Each path below is one point turned by a fixed rotation once a step. After each direction that follows a path, write how fast that rotation turns it, in deg/step (0 if it stays still).
Each turn is a multiple of 5 degrees from 10 to 175, or 0.
Each row of a path follows its step; steps can be skipped.
Rotation 1:
step 0: [-1.01  0.91  2.70 -0.04  3.40  0.77 -0.53  1.09  3.23  4.59 -2.57  1.30
 -0.63 -1.31 -0.44 -2.23 -1.12 -2.39 -0.49 -2.55 -2.36 -4.22  3.15  0.95
  2.29  1.35 -0.39 -2.13  1.12  1.67 -0.40  0.00  0.95  0.14  1.40 -3.26]
step 1: [-0.61  1.08  0.97  1.62 -0.33  1.32  2.60  0.42  0.66  3.62  0.05  1.52
 -1.29 -1.34  1.18  0.95  1.45  2.36  2.03 -4.33  2.26 -2.09  1.46 -0.05
  0.97  3.75  0.39 -2.24 -0.05 -4.32  2.30  3.50 -1.83  2.70  0.66 -0.40]
step 2: [ 4.19  0.40 -1.78  3.56 -1.48  1.38  3.15  0.51  0.59 -2.56  1.63  2.97
 -3.45 -0.84 -1.69 -2.66  0.37  2.51  1.12 -2.87  0.79 -1.44  1.42  1.03
  1.90 -0.66  1.75 -1.46  0.45 -2.90 -0.75  0.70  2.19 -2.81  0.86  1.16]
step 3: [ 0.23  0.80 -2.10 -0.50 -0.05  0.38  0.28 -0.08  4.51 -0.37  0.16  1.82
 -1.05 -4.36 -3.14 -3.03  1.10  1.98 -2.01 -2.75 -4.16  1.16  2.18 -1.47
 -2.13  0.83 -0.71 -0.98  1.30  1.20 -1.01 -1.72  1.76 -1.24  2.89 -2.89]
step 4: [ 1.06  0.73  1.21 -3.26 -0.76  1.65  0.50 -1.91  3.84  3.76 -4.20 -1.07
 -1.80 -2.83  0.05 -1.37  1.94  1.40  1.37 -1.01  1.59  1.97  3.25 -0.38
 -0.79  0.30 -1.62 -2.26 -0.96  0.99  3.86  1.73 -1.65 -1.16  1.48 -0.31]
step 5: [ 0.84 -0.28  2.62 -0.87 -0.52  1.16 -0.58  1.54  0.62 -0.18 -4.05  4.18
 -3.51  0.77 -0.05 -2.05 -0.22 -2.11  0.66 -2.47  2.11 -2.99  3.06  0.69
  4.50  0.44  2.81 -2.01  0.35  0.73  0.92  1.89 -0.29 -1.36  0.73  0.80]
step 6: [-0.09 -1.55 -1.27  1.79 -0.54  1.58 -0.63  1.74 -0.60 -0.09 -1.71  5.53
  0.60 -1.13 -0.90 -0.79 -0.48  3.05  0.38 -4.78 -2.04 -1.47 -0.95 -0.21
 -0.18  5.95  0.77 -2.48  2.45 -1.34 -0.25  1.00  0.17  1.67  0.64 -1.36]
step 7: [ 1.07 -1.19 -2.53  1.44 -0.57  4.75  2.29 -0.92  0.67  1.41  1.54  1.50
  0.89 -0.48 -1.04 -4.07  1.01  4.69  3.17 -1.32  1.77  2.42  0.23 -0.60
 -0.63  0.75 -1.31 -0.79  0.68 -0.86  2.36  1.85  2.37 -3.16  1.00 -0.90]
step 8: [-0.53 -1.18 -0.17 -2.18  0.26  2.04  2.36  0.18  3.09  1.04  1.01  3.29
 -2.76 -2.09 -1.29 -2.64  1.78  0.66 -0.63  0.00 -0.82  0.95  3.15 -1.74
  2.48 -0.90  2.39  1.73 -0.81  4.20  1.35 -2.47  2.43 -2.53  2.80  1.23]
step 9: [ 2.08 -2.40  1.09 -3.57 -0.37 -0.35  0.09  0.58  2.52  3.68 -5.48  2.22
  0.40 -3.56  0.92 -0.18  2.03  1.01 -1.03 -1.27 -4.15 -0.77  0.38 -0.34
  0.37  2.81  0.90  0.27  0.84  0.06  2.05  0.43 -1.30  0.92  1.00  2.50]
step 10: [ 1.54 -1.71  2.13  0.97 -1.41  2.19 -1.12 -0.41 -1.12  0.35 -3.50  2.15
  2.07  0.85  0.50 -4.82  3.33  0.29  1.20 -2.20  2.38 -2.88  1.00 -1.28
  0.47 -0.67  0.95 -0.52  3.08 -2.59  2.71  3.67 -1.86 -1.17 -0.68  1.17]
step 11: [-1.12 -1.17  0.57  3.77 -0.95  1.87 -1.06  0.00 -3.37 -0.52  1.38  5.87
  0.39 -1.25 -2.02 -2.82 -0.95  1.07  0.94 -4.55  0.46  0.08  2.55 -2.77
  0.64  0.41  1.19 -1.09  0.78  1.85  1.06 -3.46  0.20 -0.59  0.69  0.66]
Speeds:
[-0.41  0.69  0.39 -0.96 -0.86 -0.08  0.09 -0.69 -0.18  0.08  0.00  0.95
  0.64 -1.25 -0.68  1.94 -0.24  0.66  0.42 -0.15 -0.26  0.01 -0.39 -1.09
 -0.06  1.09 -0.26  0.19 -0.23 -0.44  0.30 -1.24 -0.75  1.04  0.26 -0.94]
135
[ 1.07  0.31  1.23  0.86  0.50  0.61 -0.57 -0.74 -0.32 -0.62 -0.15  0.34
 -0.76 -0.80  0.80 -0.37 -0.17  0.14 -1.03  0.06  0.06  1.26 -0.20  0.39
  1.60  0.25  0.88  1.14 -0.09  0.13 -0.32 -0.66  0.30  0.13 -0.87 -1.17]
125
[-0.84 -0.37  0.17  1.03  0.35  1.18  0.48  1.09  0.12  1.15  1.12  0.35
  0.11  0.80  0.40  0.59 -1.78  0.56  0.70 -0.31  0.93 -0.49 -1.16  0.56
  0.72  0.62 -0.02 -0.38  0.26  0.39 -0.10 -0.08  0.72  0.33  0.03 -0.68]
65
[-0.13 -0.38 -0.87  0.94  0.22  0.24 -0.01  0.86 -1.07 -0.44 -0.16 -0.32
  0.17 -0.92 -1.71 -0.54  0.25  0.61 -0.59  0.47  0.57  0.75 -0.37 -0.64
 -0.94 -0.87 -0.12 -1.20  0.10 -0.01  0.45 -1.12  0.98 -0.36 -0.48 -1.18]
85
[ 0.19  0.03 -0.75  0.73 -0.31  1.70 -0.08 -0.49  0.37 -1.75  0.20 -0.08
  1.02 -0.26  0.18  0.30 -0.01  0.29  1.11 -1.07 -0.64  0.37  0.59  0.18
  0.05 -1.14 -1.05  0.19  0.90  0.76 -0.84 -0.11  0.02  0.96 -0.21  0.48]
85
[ 0.36 -0.63 -1.88 -0.96  0.53  0.64  0.75 -0.72 -0.39  0.53  0.93 -0.63
 -0.85  0.40 -0.35  0.47 -0.90  0.29 -0.79 -0.13  0.13  0.45  1.22 -0.72
  0.09  0.45  0.53  0.91  1.18 -1.15 -0.53 -0.24  0.12 -0.20 -0.26  0.21]
70
